62, 85
112, 86
113, 74
60, 101
92, 66
154, 86
138, 104
114, 133
151, 121
->
85, 86, 74, 101, 66, 86, 104, 133, 121
62, 112, 113, 60, 92, 154, 138, 114, 151

55, 119, 123
93, 65, 70
87, 125, 113
161, 75, 71
116, 74, 69
104, 74, 70
146, 60, 65
101, 126, 119
104, 125, 123
56, 121, 126
152, 65, 64
->
123, 70, 113, 71, 69, 70, 65, 119, 123, 126, 64
119, 65, 125, 75, 74, 74, 60, 126, 125, 121, 65
55, 93, 87, 161, 116, 104, 146, 101, 104, 56, 152

115, 93, 104, 81, 106, 112, 102, 99, 91, 102, 94, 91, 91, 117
100, 97, 101, 99, 97, 100, 102, 100, 100, 102, 100, 97, 102, 100
119, 114, 125, 66, 69, 63, 79, 106, 120, 58, 120, 88, 48, 76
134, 95, 84, 105, 83, 117, 106, 93, 96, 84, 72, 62, 102, 132
106, 93, 110, 97, 90, 103, 64, 120, 88, 112, 89, 90, 98, 94
91, 98, 130, 155, 63, 57, 66, 111, 68, 114, 80, 148, 101, 78
->
117, 100, 76, 132, 94, 78
91, 102, 48, 102, 98, 101
91, 97, 88, 62, 90, 148
94, 100, 120, 72, 89, 80
102, 102, 58, 84, 112, 114
91, 100, 120, 96, 88, 68
99, 100, 106, 93, 120, 111
102, 102, 79, 106, 64, 66
112, 100, 63, 117, 103, 57
106, 97, 69, 83, 90, 63
81, 99, 66, 105, 97, 155
104, 101, 125, 84, 110, 130
93, 97, 114, 95, 93, 98
115, 100, 119, 134, 106, 91

85, 122, 78, 78
95, 115, 87, 74
131, 55, 147, 123
113, 109, 92, 78
108, 87, 114, 128
68, 153, 47, 78
94, 121, 83, 74
106, 111, 91, 80
70, 149, 54, 81
91, 98, 105, 125
91, 98, 103, 126
->
78, 74, 123, 78, 128, 78, 74, 80, 81, 125, 126
78, 87, 147, 92, 114, 47, 83, 91, 54, 105, 103
122, 115, 55, 109, 87, 153, 121, 111, 149, 98, 98
85, 95, 131, 113, 108, 68, 94, 106, 70, 91, 91

74, 129, 65, 86, 130, 64, 86, 70, 89, 86, 117
78, 49, 92, 126, 143, 88, 125, 99, 69, 131, 58
->
117, 58
86, 131
89, 69
70, 99
86, 125
64, 88
130, 143
86, 126
65, 92
129, 49
74, 78

128, 76, 132, 53, 62, 120, 88, 72, 79, 81, 100
138, 92, 45, 126, 120, 127, 97, 127, 46, 116, 74
102, 94, 135, 116, 83, 109, 85, 95, 151, 55, 110
157, 106, 102, 101, 88, 147, 76, 106, 68, 105, 105
125, 89, 104, 115, 88, 126, 120, 132, 132, 81, 78
133, 129, 143, 93, 72, 130, 93, 107, 110, 122, 117
94, 141, 135, 105, 83, 121, 122, 113, 113, 112, 145
92, 101, 108, 111, 105, 61, 63, 82, 116, 112, 85
->
100, 74, 110, 105, 78, 117, 145, 85
81, 116, 55, 105, 81, 122, 112, 112
79, 46, 151, 68, 132, 110, 113, 116
72, 127, 95, 106, 132, 107, 113, 82
88, 97, 85, 76, 120, 93, 122, 63
120, 127, 109, 147, 126, 130, 121, 61
62, 120, 83, 88, 88, 72, 83, 105
53, 126, 116, 101, 115, 93, 105, 111
132, 45, 135, 102, 104, 143, 135, 108
76, 92, 94, 106, 89, 129, 141, 101
128, 138, 102, 157, 125, 133, 94, 92

48, 113, 135, 91, 45, 142, 146, 123, 90, 117
76, 87, 123, 121, 99, 112, 109, 99, 84, 125
82, 109, 106, 121, 92, 115, 108, 102, 96, 110
54, 114, 105, 133, 49, 137, 119, 119, 98, 108
44, 89, 111, 106, 63, 130, 136, 127, 76, 87
77, 72, 107, 134, 81, 111, 107, 114, 98, 109
79, 103, 113, 122, 100, 115, 102, 99, 72, 123
->
117, 125, 110, 108, 87, 109, 123
90, 84, 96, 98, 76, 98, 72
123, 99, 102, 119, 127, 114, 99
146, 109, 108, 119, 136, 107, 102
142, 112, 115, 137, 130, 111, 115
45, 99, 92, 49, 63, 81, 100
91, 121, 121, 133, 106, 134, 122
135, 123, 106, 105, 111, 107, 113
113, 87, 109, 114, 89, 72, 103
48, 76, 82, 54, 44, 77, 79
